(in the rows, 128 means zero)
One turn moves each row of this set onto another row. After a few examples, where does it send each row asked below?
K322: [119 119 134 136 129 116 150 174 157 124 125 151 111 133 114 138 128 129
 145 137 117 137 107 104 117 112 115 105 110 152 162 113 124 123 148 123
 125 121 137 106 128 177 122 143 141  94  91 121 142 112 130 110 129 112
 144 107 168 148 165 105 121 119 136 126 131 107 140 103  94]
K998: [134 148 146 149 106 141  91 156 150 119 129 105 112 155 116 102 154 147
 141 117 149 132 112 136 125 100 158 111 132  80  99 142 115  80 154 141
 100 164 117 125 107 118 113 153  93 110 132 142 130 152 132 113 129 148
 143 129  98 127 132 126 143 122 128 128 105 119 124 102 140]
K735: [143 132 137 125 160 123 131  98 110 121 143 110 128 111 100 113 120 147
 112 116 136 106 126 120 139 141 113 122 151 111 121 124 153 174 160 134
 142 102 140 105 115 127 122 144 136 128 125 151 134 138 130 138 119 134
 121  97 139 125 124 137 140 169 133 146 116 140 117 181 131]
K806: [128 125 140 119 115 120 155 125 156 150 122 140 122 127 118 170 149 116
 132 108 126 136 118  88 117 111 131  92 106 138 165 117 109 118 143 147
 123 134 123 100 118 169 126 153 128 104 106 115 124 123 141 131 124 124
 133 127 142 135 153 103  98 108 129 144 112  97 128 112 103]
K596: [149 134 153 129 177 124 132 107 113  93 142 118 142 122 101 111 113 137
 121 101 135 114 117 135 122 135 102 135 131 116 130 123 157 165 149 127
 132 101 129 108 118 130 148 128 129  89 108 140 131 143 123 137 137 134
 139  94 143  89 112 130 144 165 120 126 125 138 124 180 135]
K656: [129 129 146 139 108 130 156 137 154 153 101 142 111 128 121 145 158 124
 147 107 117 153 114  98 111 123 145 101  99 140 148 121 118 118 150 134
 110 130 140  97 123 178 141 152 134  85  92 119 118 112 136 117 124 129
 138 131 143 142 130 107 108 111 121 139 129 107 111 114 120]
K304: [122 130 145 115 128 126 118 114 134 116 108 119 144 137 131 104 108 123
 155 136 117 137  79 111  91 118 104 156 122 145 114 123 132 124 131 158
 125 126 108 139 114  85 142 123 120 165 109 122 111 129 101 112 135 125
 124 152  81 123 111 112 161 125 122  91 120 134 123 131 125]
K938: [134 112 160 111 120 107 113 120 141  98 112 123 154 127 123 120 113 122
 135 135 118 125  57 126 107 119 106 160 104 163 128 127 142 127 110 144
 147 134 105 159 126  71 137 123 126 134 115 119 121 139 103 111 134 133
 129 124 115 124 102 114 140 120 132  88 133 137 128 126 129]
K98: [123 137 141 147 118 127  92 163 144  93 113 108 123 151 132 115 136 135
 124 131 152 147 103 141 109  87 137 140 114  93 101 121 115  86 140 127
 102 157 118 138 112 132 110 154  95  93 144 156 153 163 125  93 159 141
 133 129 123 106 142 128 119 114 149 130 123 123 147 104 137]
K835: [134 113 104 128 127 100  94 132 151 119 137 114 138 121 128 143 119 121
 151 132 114 113 171 148 121 113 123 121 129 126 128 187 129 123  92 127
  80 142 119 151 170 152 127 118 128 123 138 132 153 136 136 113 131 120
 140 105 161 130 129 169 145 131 144  96 144 118 136 134  95]
K603: [138 139 141 130 159 126 126  95 110 115 137 112 145 112 117 129 119 141
 119 114 147 108 129 102 119 134 109 141 143 108 138 120 149 166 146 131
 144  89 128 107 113 134 134 146 117 125 127 148 133 154 136 144 135 144
 111 106 127 116 117 135 133 165 119 155 116 141 119 175 133]
K692: [106 117 162 130 127 112 116 115 126 120 107 123 129 127 151 111 112 123
 152 141 120 139  75  88 102 133 129 144 124 157 101 130 148 122 128 156
 133 120 116 150 119  85 122 126 117 167 122 135  95 133 120 108 128 132
 111 122  95 154 111 129 141 126 140 112 107 158 123 129 124]
K124: [136 120 100 131 144 117 104 121 142 124 127 119 134 135 133 127 122 124
 160 131 109 125 175 147 106 111 124 116 126 113 119 193 130 126 104 133
  58 141 131 138 170 160 133 118 126 121 133 131 151 123 128 108 138 121
 146 133 142 109 118 160 156 133 130  87 141 117 124 132 111]
K577: [127 119 144 134 119 122 103 146 134 104 147 102 110 129 116 103 117 131
 109 117 174 130  93 150 136  80 151 100 123  99 114 135 119  80 128 136
 125 177 129 151 113 117 148 114 114 112 133 125 141 163 140 124 130 134
 147 111 123 123 172 145 117 112 141 130  96 111 143 112 111]
K826: [142 101 159 107 138 102 141 106 139 106 113 133 140 134 132  98 113 129
 138 129 125 125  60 131 130 123 122 122 109 165 100 130 143 136 131 152
 134 151 133 165 121  83 119 116 148 156 132 116 116 121  96 113 128 130
 136 133 116 128 105 123 135 121 143  98 120 145 111 126 128]
K257: [121 122 136 133 105 130 110 163 121 117 113 100 110 149 114  79 114 139
 101 126 156 150 101 163 134  71 135 130 123 110  94 122 129  92 136 123
 106 172 132 138 118 122 135 128 130  99 127 142 157 145 122  96 151 123
 143 117 136 122 151 147 126 112 150 129 123 107 124 110 130]
K301: [128 125 135 148 130 118 144 150 176 117 114 151 112 131 125 138 141 127
 163 114 113 147 111 104 106 116 120  98 100 135 146 116 115 114 156 123
 114 125 141 103 117 181 150 139 129  82  75 123 129 119 125 122 127 119
 154 133 144 135 156 100 119 125 116 127 139 110 131 119 102]
K260: [137 120  98 123 116 109 105 102 140 142 138 115 142 126 135 146 133 124
 147 121 123 108 181 125 116 109 136 103 127 107 130 198 128 118  94 140
  75 145 119 136 165 151 136 120 115 135 143 128 142 134 143 125 127 130
 132 125 134 122 115 167 140 129 121 111 125 114 116 129 103]
K348: [142 126 148 125 179 118 131 107 106  99 152 119 129 111 103 123 119 141
 107 121 133 112 111 135 132 141 110 127 138 123 132 128 155 180 147 131
 140 101 140 113 127 127 120 136 134 101 122 150 137 137 123 129 123 134
 130  87 155 107 124 133 134 162 143 129 116 142 133 180 136]
K50: [143 142 154 133 161 139 136 105  99 117 126 115 142 130 106 113 113 139
 121 113 140 117 123 115 111 130 110 152 133 116 137 118 161 169 142 126
 128  89 133 105 121 136 143 141 128  99 117 140 130 141 128 132 144 148
 118 101 132 103  97 134 141 158 114 141 123 138 107 171 145]
K100: [132 123 136 115 117 119 159 153 160 147 121 134 117 134 104 141 129 122
 144 114 120 126 124 106 137 110 119  89 127 143 159 107 116 122 157 142
 121 139 120 106 115 168 118 148 148 116  99 108 124 111 132 127 121 107
 146 109 156 151 167 111 127 115 133 136 113  96 128 111  87]
K543: [119 137 155 141 121 139 115 149 121 126 146 105  96 139 119 108 138 144
 120 137 167 136  95 133 125  92 178  99 128  96 121 151 122  90 125 147
 114 157 142 139 127 116 110 136 102 112 151 125 138 148 138 109 122 158
 126 118 109 129 147 138 125 106 143 131  76 120 136  97 137]
K400: [121 104 132 117 130  98 119  91 132 105 138 137 136 127 151 112 124 129
 131 135 121 124  63  96 121 119 115 110 110 154  97 147 136 125 135 155
 148 141 117 149 112  73 123 111 119 164 114 143 112 127 112 124 112 125
 123 127 105 141 118 124 129 136 139 105 106 145 116 122 124]
K329: [135 116 107 118 134 110 119 116 142 140 126 111 133 124 130 136 111 124
 151 134 127 112 180 139 123 113 140 104 136 121 128 182 129 129  96 140
  73 151 137 153 168 158 118 121 137 146 161 118 150 129 138 114 136 124
 135 122 148 129 126 173 141 125 140 110 124 115 126 131  96]
K278: [137 119 124 142 129 115 106 118 143 126 118 114 138 127 142 147 128 117
 167 122 118 123 179 132 105 124 149 118 122 122 126 191 140 121  91 132
  61 136 126 147 170 163 132 124 114 116 143 126 131 140 144 108 140 137
 132 121 140 119 106 168 140 124 127 108 130 129 125 129 110]

K124 turns into K329
K735 turns into K50
K692 turns into K938
And these:
K322 turns into K806
K257 turns into K543

One turn moves each row of this set onto another row. After a few examples, where does it send each row asked below?
K350: [132 139  97 137 147  99 113 120 119 152 141  88 113 144]
K294: [118 124 167 142 117 109  87 126 108 121 124 132 101 125]
K185: [ 80 117 128 117 154 121 107 105 144 151 158  73 104 151]
K913: [ 90 117 108 107 150 119 114 155 123 118 132 114 136 108]
K471: [110 102 143 136 142 133  76  96 100 154 143 138 130 158]
K878: [ 68 133 101 121  96 129  78 140 133 142 147 106 135 111]
K762: [ 71 137 110 127  80 146  83 124 135 147 135 125 125 123]
K817: [117 130 123 131 111 101 104 113 103 117 100 132 141 111]
K828: [112 149 142 158 128 166  95 111 110 142 116 117 113 149]
K106: [134 163 104 138 131 103 103 122 115 137 124  85 123 135]
K342: [ 97 130 128 126 102 131 105 129 133 112 100 114 161 133]
K27: [ 94 129 140 114 117  81 117 125 126 133 130  78 114 119]
K131: [125 109 160 141 131 119  84 112 102 136 139 142 105 147]
K896: [ 96 153 139 142 102 146  88  88 125 161 120 102 137 155]
K834: [ 93 128 113 132  80 145  97  99 137 140 117 134 109 131]
K555: [ 86 112 117 104 152 110  78 118  94 152 167 108 124 118]
K225: [112 119 113 117 167 122  80 126 111 127 168  88 119 150]
K939: [119 171 127 137 115 120  92 124 100 123 116  86 123 119]
K718: [106 116  90 128 137 147  92  93 137 150 155 128  92 149]
K32: [ 97 101 130 131 137 149 108 123 142 160 145 145 105 152]
K917: [ 84 117 119 110 136 134  94  81 144 128 146  75 120 158]
K8: [ 96 126 122 114 117 140  90  73 142 116 127  93 127 164]
K499: [ 68 130 114 112 121 120 109 127 121 122 136  80  99  97]
K482: [ 77 109 121 114 160 136 124 139 108 142 123 121 127 104]
K686: [ 76 109 130 119 155 158 121 119  98 156 126 126 124 124]

K482 turns into K131
K718 turns into K342
And these:
K499 turns into K32
K913 turns into K471
K686 turns into K294

One turn moves each row of this set onto another row. After a few examples, where does it send each row asked below?
K886: [144  77 124 116 106 108 113 109 123 107 100 149 144 116 137  97 123 109
 104  91 139 124  83 165 123]
K561: [153  90 132 140 105 107 118 110 125  97  96 174 134 133 141 120 146 113
 103  94 143 147 116 170 119]
K785: [145 135 115 127 111 104 120 103 131  99 117 169 172 117 109  82  95 120
 113 100 139 118  88 169 162]
K516: [131  95 112 120 123 111 117 109 118 105 125 145 149 121 101  90 120  98
 104 115 112 109  72 142 123]
K444: [174 143 135 137 108 113 113 108 108 113 125 151 173 151 113 127 154 126
 126 111 145 127 125 142 130]
K492: [170 137 129 133 131 152  54  62 158 154 134 154 114 118 150 123 122 124
 127  88 116 127 120 140 128]
K90: [150 149 133 132 152 142  87  79 145 137 146 164  88  98 130 112 121 155
 111  86  83 129 111 131 148]
K676: [142 160 131 137 137 153  78  81 171 141 108 144  96 128 144 134 127 135
 127  88 114 101 111 138 134]
K794: [126 120 113 135 135 119 114 105  91 106 110 130 154 140 106 128 138 102
 104  88 145 132 106 165 167]
K713: [159 108 118 146 114 128 124  99 117  82 123 158 147 140 113 121 150 112
  91 109 117 150 118 141 109]
K732: [135 119 121 148 125 115 112 102  93 107 102 135 163 115 101 125 132  94
 118 112 148 119  89 165 144]
K858: [161 141 127 135 107 115 127 105 129  80 110 176 171 119 109  95 115 138
 108 104 140 141 113 166 141]
K838: [131 125 130 138 136 117 120 117  94  95 100 143 151 128  94 130 153 118
 114 108 146 136 110 161 139]
K800: [153 120 120 149  91 117  99 102 111 100 130 167 127 153 105 105 143 121
 110  95 137 171 137 142 157]
K927: [122 110 104 147 128  95 119 104 118 111 136 178 132 165 114 122 141  88
 103 100 114 125 106 155 158]
K71: [153 124 114 125 107 122 138 124 129  87 123 157 147 124 103 122 133 157
 108  87 118 145 136 161 130]
K530: [158 151 111 142 145 132  72  74 138 132 137 161  86 111 140 143 106 128
 133  99 106 138 109 110 154]
K218: [157 130 151 144 139 145  86  88 160 142 144 155  80  86 134 127 117 135
 110  88 105 128 102 155 151]
K843: [142 158 133 132 137 156  78  84 171 139 106 139  98 122 142 129 126 140
 127  89 113 100 107 136 128]
K626: [163 130 126 113 109 113 106 107 107 125 128 126 182 136 110 103 127 116
 127 107 142 101  90 139 138]
K248: [144 116 113 137 100  98 128 119 131 113 120 162 153  92  98 109 104 123
 134 114 121  99  89 166 130]
K844: [158 139 132 124 140 137  58  64 154 149 123 162  97  99 120 136 120 102
 110  96  93 127 115 125 147]
K796: [137 159 133 134 139 149  78  85 171 144 108 144  96 124 141 130 124 134
 131  91 114  94 104 139 135]
K782: [153 150 138 149 146 132  85  76 147 143 141 176  88  88 128 117 118 145
 124 103  87 118 104 133 140]
K381: [153 113 131 110 114  99 107 111 120  89 105 165 151 153 112 139 136 156
 117 124 135 142 118 156 141]
K102: [142 121  91 146 100 104 126 100 127 117 138 161 149 138 122 128 107 109
 109  71 121 119 118 176 176]
K165: [127 109 112 137  95  96  91 106 112 129 135 164 127 140  99  83 115  95
 127 102 136 127  93 147 178]
K127: [154 132 153 144 142 143  86  90 160 143 144 158  77  86 130 126 119 137
 113  89 105 128 101 154 152]
K424: [151 141 142 116 146 130  62  79 157 145 119 169  90  95 109 131 127 116
 119 108  92 126 115 122 138]
K52: [154 106 130 129  88 122  98 110 112 102 119 146 140 110  91  75 123 126
 123 118 135 146  97 131 125]
K88: [147 148 118 128 152 124  74  86 140 134 133 161  82 100 128 130 102 135
 144 110 103 125  94 108 147]
K456: [123  87 122 122 118  90 117 116 126 116 107 174 126 146 137 109 136 105
 107  83 138 128 100 175 152]
K143: [152 139 134 106 149 141  62  75 155 141 124 156  92 104 115 131 126 119
 105  91  90 135 121 122 145]
K723: [143 104 106 109 112  97  98  94 115 111 118 148 156 166 129 135 109 127
 106  99 134 127 101 162 179]
K638: [154 130 151 139 142 145  87  92 159 141 145 154  78  87 131 125 118 140
 110  85 103 130 101 153 153]
K367: [158 146 126 149 142 142  82  63 145 145 148 161  95  94 140 117 110 135
 112  86  86 123 105 134 151]
K339: [147 144 141 130 143 128  59  83 161 161 130 181  97 119 133 121 134 131
 148 106 115 116 116 143 130]
K761: [144 141 123 119 122  97 111 114 109 132 135 151 163 169 111 117 143 115
 128  97 140 110 111 148 168]
K159: [160 103 123 123  99  97  97  94 118 107 102 154 166 127 119 129 105 123
 125 136 139 111  82 158 139]
K848: [144 135 133  96 150 147  60  84 159 153 134 149 104 120 132 103 126 147
 130  85 109 124 112 135 132]
K767: [144 144 114 136 116 102 125 104 130  95 122 184 162 145 114  99 114 127
 106  89 139 137 116 175 175]
K86: [158 149 116 122 149 142  76  82 137 122 133 147  88 102 133 131 106 146
 130 100 102 140 106 103 138]

K843 turns into K676
K88 turns into K86
K561 turns into K456
And these:
K492 turns into K339
K844 turns into K424
K71 turns into K102
K858 turns into K767
K52 turns into K800
K713 turns into K927
K723 turns into K159
K761 turns into K626
K732 turns into K838
K782 turns into K90
K127 turns into K638

